In the rows, 128 means zero.
Each path below is one point turned by a fixed rotation once a step. After each direction that follows a path, write how fast that rotation turns it, in deg/step (0 if it stays still).
Each turn is a multiple of 5 degrees from 10 to 175, or 0.
Path 1:
[124 134 131 122 129 143 111 132 122 142 127 135 127 128 131 119 133 132
 118 133 121 136 137 127 128 124 115 131 137]
[125 130 133 125 132 147 109 130 119 131 128 133 129 127 134 115 133 139
 115 131 127 132 140 128 131 128 127 124 125]
[122 134 133 126 127 142 109 131 130 127 121 128 126 136 128 115 129 146
 116 130 121 129 138 128 128 134 123 129 126]
[125 134 129 122 129 143 110 127 136 135 122 125 124 131 125 113 132 136
 119 132 118 133 135 130 127 127 117 137 136]
[129 129 128 125 135 143 113 126 126 135 133 125 127 129 134 115 138 138
 116 137 121 136 138 134 131 119 123 131 130]
[125 132 133 128 130 135 112 133 122 136 132 132 126 138 137 121 135 145
 117 135 119 134 139 131 128 127 120 128 125]
[124 136 131 124 125 141 110 135 124 138 123 135 127 134 131 118 130 137
 118 130 121 134 137 124 126 130 115 129 135]
[125 132 130 122 130 150 109 127 124 132 123 131 129 125 129 113 131 133
 117 132 126 133 139 128 129 126 125 128 132]
[124 129 131 126 132 143 109 127 129 125 125 125 126 133 130 113 132 146
 116 133 122 130 138 131 130 129 127 129 121]
[125 134 130 125 129 137 111 131 136 135 124 125 124 137 129 116 132 142
 119 134 115 132 135 132 126 129 115 136 131]
Directions:
[127 129 129 127 126 132 126 129 126 125 124 132 129 126 126 127 124 127
 127 124 132 126 129 125 129 132 131 125 127]  65
Path 2:
[143 136 125 128 132 129 125 127 136 122 127 130 106 131 133 129 130 141
 123 129 129 125 125 116 135 131 139 126 135]
[138 139 123 124 132 131 135 123 121 121 138 126 117 123 126 131 121 129
 112 125 118 142 130 127 136 130 139 123 125]
[144 126 128 139 127 138 121 120 136 115 141 135 116 125 123 130 125 132
 133 128 127 140 135 125 133 130 135 131 125]
[140 136 121 124 126 128 133 131 129 123 135 128 110 120 129 124 127 143
 134 128 138 140 120 121 131 125 136 125 123]
[137 144 124 133 134 139 131 129 125 128 134 132 110 129 125 123 132 132
 121 124 123 131 135 122 132 142 139 128 126]
[141 128 126 118 129 135 125 122 131 113 130 132 118 125 118 134 127 141
 123 127 117 136 131 123 131 126 143 127 131]
[145 132 117 136 132 131 130 120 134 118 135 125 111 122 139 125 122 130
 124 128 125 136 122 129 138 128 133 134 128]
[140 136 123 133 129 130 124 127 119 128 142 132 114 126 122 129 121 134
 128 122 136 139 137 124 132 127 142 120 120]
[135 135 131 131 122 133 130 127 141 120 139 131 111 129 120 125 131 139
 128 133 127 136 123 118 127 139 139 128 130]
[145 140 118 117 134 140 133 129 129 123 129 129 114 122 130 133 135 135
 126 126 122 139 128 123 136 126 132 128 126]
Directions:
[129 124 134 126 126 124 125 126 131 125 126 129 127 131 126 126 127 134
 127 129 131 127 126 125 129 127 128 129 130]  135
[129 128 131 130 125 127 130 129 130 130 133 128 129 128 126 129 128 126
 129 130 131 134 128 126 128 128 123 126 124]  70
Path 3:
[133 120 131 132 120 125 111 113 133 123 133 132 146 129 129 123 117 123
 123 130 124 139 135 130 118 129 122 132 132]
[126 126 127 124 115 129 117 114 123 128 131 135 140 133 131 125 119 115
 124 131 125 140 137 134 121 131 126 136 140]
[128 118 132 132 119 126 114 113 128 124 129 131 140 129 134 118 118 124
 121 127 122 142 135 127 125 125 116 135 138]
[131 123 134 128 118 123 119 112 128 125 133 137 140 130 129 122 117 113
 129 128 128 137 142 134 120 125 125 133 137]
[129 122 130 130 117 127 108 115 129 121 134 130 138 130 136 124 120 121
 121 126 121 137 140 131 123 136 117 136 133]
[131 122 130 129 118 126 116 113 129 127 130 135 148 132 125 123 116 119
 125 133 127 141 132 131 117 127 126 133 136]
[124 122 130 125 116 128 116 115 123 127 132 134 136 132 137 121 121 117
 121 126 124 141 139 132 127 130 119 137 142]
[131 118 134 133 122 123 116 113 132 124 131 134 143 128 130 118 116 122
 125 128 126 140 138 129 121 123 119 133 134]
[129 125 131 125 115 126 114 115 127 124 136 135 138 131 131 126 119 114
 126 127 126 135 144 136 119 133 125 135 138]
[130 120 130 131 119 127 109 114 130 123 130 130 144 130 132 123 119 124
 120 129 122 141 133 129 122 132 120 135 133]
Directions:
[126 129 124 126 126 131 128 129 125 130 125 127 132 130 128 129 128 129
 125 131 128 133 121 128 128 130 130 130 130]  85
[131 126 130 131 130 125 129 127 131 128 127 128 133 127 124 126 126 130
 130 131 130 129 124 125 125 124 129 126 126]  155
